The rows of T fall into 3 groups, and each row is roughly a mix of its group's hidden directions.
T, 85 rows:
[[-18.8 -28.1 -18.5 -29.1   5.7  36.0  -0.3  -5.9  -8.7   8.5 -40.0]
 [ 34.8   6.5  11.3   1.7   5.4   5.1  26.5 -15.5   0.4  46.0  30.7]
 [ 34.7  12.9  -6.6 -15.8  15.7 -19.2  23.2  11.7 -14.8  47.4  -5.5]
 [ 26.7  17.5  -8.2   9.5  15.2   2.1  12.1  36.9 -17.7  46.4  -7.6]
 [ 25.7 -26.6  -5.0   7.8  24.1  38.2  20.3   7.0 -11.1  32.8  17.1]
 [ 17.2  -3.3  19.3 -22.1  24.3   3.5  31.8 -12.0 -17.9  28.1 -37.5]
 [ -2.2 -20.0  -0.8   7.4  48.0  39.6 -18.3  -3.4   9.5  25.8  -2.5]
 [-30.7  14.2 -19.1  -0.5 -15.9   9.1 -30.0  32.8   5.2 -36.5 -16.4]
 [-19.2 -35.8 -33.5 -28.5 -23.6   7.1 -27.7   2.4  17.6 -10.6  -7.6]
 [-42.1 -23.9 -23.5 -15.0   0.8  32.3 -19.2   0.0  -3.2 -13.0 -27.0]
 [ 10.7  11.0  -9.3 -10.0 -51.9 -39.7  18.3  -1.0 -11.2  -2.1  17.0]
 [ 27.9  24.4  25.8  10.1  25.9   6.0  37.7  -5.2 -18.3  27.7  -6.7]
 [-48.1  -5.6 -10.6  -9.3   8.6  20.8 -27.3  -9.3  -3.5 -33.3 -21.0]
 [-28.7 -29.3 -23.7 -10.2 -27.6   3.2 -38.8   3.2  12.2 -25.4  -3.5]
 [ -5.0 -38.6 -29.8 -41.2 -13.9  13.5  -6.5  -0.2   8.0   7.4 -28.3]
 [ 22.7  27.6  24.5  33.1  -2.6 -29.9   4.9   3.8   4.4   0.2  38.9]
 [-20.0 -23.3   3.6 -29.0 -13.5 -10.5  -9.0 -25.0  10.8 -42.8 -26.5]
 [ 18.4  -6.1  15.9  -8.4  18.2  22.6  31.7  -7.4 -20.9  38.8 -30.1]
 [-17.8   0.0  14.3   9.0  50.8  31.0 -24.3  -5.0  13.3  -2.0 -22.3]
 [  2.0 -10.8   5.4 -27.0  23.3  24.6  21.8 -13.1 -18.1  23.4 -43.5]
 [ 28.1 -40.8   0.5  23.2  -8.1  29.6  28.8   8.0   3.3  23.4   7.2]
 [-28.4  13.1   0.4  -9.7  53.2   8.0 -35.2  -6.6   1.0  -8.1 -11.6]
 [-40.2  -4.6  -5.4  13.0  -1.1   2.3 -28.6  16.1  -7.9 -43.4 -24.0]
 [-28.1   1.8   7.3   0.6  29.2  17.9 -33.5   6.5  21.4 -30.4 -29.5]
 [-30.9  30.2  -4.2 -19.4  -2.3 -33.8 -31.4  -5.2   4.7 -29.6 -11.2]
 [-33.1  19.4   3.0 -11.5   9.2  -8.9 -37.1   3.2  17.7 -36.6 -24.9]
 [-12.5  17.8 -26.7  25.1  -3.8   2.8 -26.0  53.3  -0.8  -9.2  -1.8]
 [ 43.0   2.1  14.3   2.3   4.5 -13.2  34.5   5.5  -1.5  43.6   8.1]
 [-23.0  47.0   3.6 -25.6   0.2 -28.5 -24.9  -8.1  -1.8 -21.8  -7.4]
 [ -2.0 -21.2  20.1 -28.1 -17.4  -1.5   8.1 -52.5  14.6 -19.7   8.5]
 [-20.7 -22.0   8.4 -30.2  -8.6  -6.7  -4.5 -29.3   7.2 -40.1 -29.8]
 [ -7.9  21.1  21.0  -0.6  54.3  33.6 -12.3  -4.0  -1.0   0.0 -15.8]
 [  9.6  23.7 -24.9  -4.3   4.5  -2.3  -4.9  54.8 -10.5  19.9 -24.4]
 [-16.2  31.3  -1.7 -14.8 -31.2 -48.0  -9.9  -8.8  -2.5 -22.7  -2.2]
 [ 41.5  -6.0  17.4  -3.6   2.5  -7.3  34.5   2.1 -10.0  43.9  -9.0]
 [ 30.7  21.9  -6.2  26.3   4.1  -5.7  36.4  25.2  -2.8  24.7  25.7]
 [-24.6  -5.8 -14.5  10.8 -24.1 -13.1 -38.8   6.8  18.7 -33.6  26.4]
 [-26.3  -1.0  -2.8  -4.2  47.1  15.5 -42.5  -8.3  15.1   4.4 -12.0]
 [-25.3 -22.8  13.2 -21.2  -9.3   0.8  -6.7 -33.6   8.1 -42.9 -22.2]
 [ 17.4 -15.5  -7.7   4.4  34.7  16.0  15.8  -9.1 -23.6  42.6  25.6]
 [ -2.1 -14.8  12.9 -19.0  17.8  28.5  15.9 -15.0 -21.9  23.2 -45.5]
 [  2.4  36.8  14.6  36.8   8.5 -25.1   3.5   9.7   2.8 -13.7  38.9]
 [ 35.1  -2.5 -12.2   7.2 -25.5 -32.4   8.2  20.2  19.5  13.9  35.4]
 [ -1.7   9.5 -17.6  -7.2  -6.2   4.8 -13.2  53.0 -13.2   3.7 -41.9]
 [ 30.6  13.7  -2.0  19.7  13.5  -4.1  16.5  12.3  -9.2  49.3  28.1]
 [ 27.8 -37.0  -3.9  23.4 -28.3   3.1  34.6   1.1  -2.4  23.2  13.8]
 [-43.2   4.7 -10.4  -0.6   2.1  15.1 -30.3  -8.1  -3.3 -45.5 -12.0]
 [ 27.4 -25.1 -13.0   8.1 -39.6  -9.6  28.7  -0.3  -6.2  27.2  23.8]
 [-30.1 -16.2  -0.9 -22.2  10.2  35.4 -16.0 -20.1 -11.8 -10.1 -39.0]
 [ 40.3   2.8   7.1 -15.3  -0.9  -2.6  28.2 -16.9   4.9  43.9  22.0]
 [-27.5 -22.7  30.0  13.3 -13.6  31.6 -10.8 -29.6  -1.1 -30.1  -2.5]
 [-30.1  15.7 -20.3  15.7  -9.0  -3.3 -27.7   8.5   9.7 -46.7  20.7]
 [  7.4 -18.5  25.0 -29.2  -5.9  -2.8  20.4 -55.4   4.9  -1.0   3.8]
 [-24.4  23.4  15.5  -5.0  39.6  17.7 -28.6   0.2  11.2 -23.2 -26.1]
 [ 25.4 -32.4 -14.5  13.7 -23.6  -9.0  29.1  -3.7 -11.4  32.1  26.3]
 [ 12.8 -14.2  25.4  15.2  -2.6   9.2  14.2 -43.4   5.6  15.3  42.0]
 [-33.6  37.0  -2.7  23.0  22.6  12.3  -7.5   0.4  -7.2 -39.6   8.5]
 [-22.8  24.1  16.0  -8.5  28.8  19.7 -27.3   6.5  14.7 -31.4 -28.4]
 [-14.4  18.8 -27.2  15.1  -8.9   6.6 -26.6  53.1   2.1 -14.0  -8.2]
 [-30.2 -23.9  10.2 -13.9  -9.7  -2.6 -13.6 -23.7   1.9 -46.0 -26.3]
 [  4.3 -14.2  24.0  10.0   5.5  -2.6  14.5 -52.0   5.3   3.7  39.4]
 [-17.9  17.4 -21.1  25.6  -6.8  16.5 -26.4  49.5   3.8 -15.2  -3.8]
 [-16.8   3.0 -18.2   6.1 -20.2 -20.8 -32.7   7.2  23.1 -36.5  31.0]
 [ 17.8  -4.5  21.6  -2.7   3.8   3.5  24.5 -46.9   8.2  19.7  36.8]
 [-23.2 -23.5   8.0 -13.9  -8.2 -16.7  -8.9 -40.6  10.9 -43.6   0.0]
 [-22.9  45.0  21.1  -8.4  -5.1 -20.2 -22.8 -14.2  13.0 -22.6 -23.4]
 [ 27.6  27.9  18.0  32.2  -1.4 -20.7  11.1   6.1   6.5   9.7  42.6]
 [ -0.8  22.7   6.5  34.4  -4.7  40.9  -7.2  31.5 -13.4  23.7  15.0]
 [-10.9 -17.3   5.2 -24.5   5.0 -38.2   3.9 -47.3   3.2 -25.4   4.0]
 [ -5.5 -10.9   5.6 -33.7  22.5  19.2  14.6 -17.4 -15.8  10.7 -48.6]
 [-25.8  42.7   2.2 -24.2   0.8 -26.6 -27.7  -4.9   1.4 -27.2 -10.8]
 [ -6.4 -40.1  16.8 -33.0 -14.8  -7.3 -26.8 -24.7   4.9   5.5 -27.6]
 [ 19.2   7.1 -13.4 -11.3 -43.9 -31.7  24.2  -2.2 -17.7  13.4  26.4]
 [ 29.9 -20.8  23.5 -25.7   4.8  -9.3  19.6 -14.2  -4.8  40.6 -23.3]
 [-25.1 -22.9  27.2  -3.6  -3.2  11.2  -1.1 -47.2   2.4 -33.8  -4.1]
 [-36.2   7.3  15.9  -4.1  27.4  23.5  -5.8 -18.0 -22.0 -18.5 -36.4]
 [ 20.3  -0.7  29.2   8.2   3.0  24.6  24.2 -31.6  -2.5  33.5  28.1]
 [-31.3  31.6 -16.1  20.1   9.8  10.1 -16.2   5.1   5.1 -42.7  21.5]
 [ 12.4  -5.6  27.4   0.7   1.1  11.8  21.8 -48.3   4.0  17.5  35.1]
 [ 22.1 -24.0  13.2 -31.4   5.1   0.2  20.0 -12.4  -9.8  33.4 -37.9]
 [ 15.8  14.5 -19.6  20.0  17.2 -11.0  -1.2  48.9 -17.4  31.7  -9.2]
 [ 27.0 -40.6   5.1  27.5  -7.3  28.1  32.8   8.4   1.2  16.6   3.7]
 [-14.7 -15.0  -4.3   1.4  52.0  33.4 -29.2  -0.7  11.2  11.0  -7.7]
 [ 26.8  -4.7   0.1   5.9 -52.3 -17.2  36.3   2.7  -7.7   7.4  14.1]
 [ 40.7  11.0  -1.4 -15.4   7.3  -6.3  27.8   4.4  -3.5  50.0   5.7]]
Here is one row of each group, with its name. Which group are the others in?
[40.2  5.4  5.5 -6.6  4.0 -4.1 26.4 -8.1 -1.7 49.3 22.3]  N
[  4.8  36.2  10.1  37.1   5.1 -25.3   3.6  12.1   4.3 -16.0  39.1]  A
[-15.3  30.6 -13.2 -23.5 -20.8 -49.8 -15.3 -12.7  -9.6  -5.1  11.4]  M

[ -4.1  20.7   5.3  30.7   2.1  46.7  -4.6  36.5 -11.9  18.1  -4.4]  N
[-25.0 -18.3 -26.3  -6.0 -26.2  -8.4 -37.8   6.9  19.6 -31.2  13.1]  A
[ 13.1 -16.5  29.3 -29.8  -3.5   8.2  25.5 -48.9   0.6  10.1  -5.8]  N
[ -8.8 -17.0  15.9 -17.7 -15.5  -2.7   3.2 -52.8  18.9 -25.8  21.1]  N
[ -3.6  15.6 -23.8  33.7  15.9  -2.9 -14.8  53.1  -9.6   7.4  -5.5]  N
[ 43.2  17.7  21.2  11.1   6.2 -19.3  30.9   1.6  -0.5  30.7  19.6]  A
[ 34.0  -0.3  -7.6  -6.6   2.8  40.1  31.4  -1.9 -12.8  35.3 -13.2]  A
[ 45.7  12.5  19.0 -11.5  12.1 -10.5  37.0  -7.0  -8.7  29.4  -9.7]  A
[-22.1 -32.7 -22.5 -43.2   6.9 -11.0  -0.1   4.0   4.9  -0.8 -36.1]  A
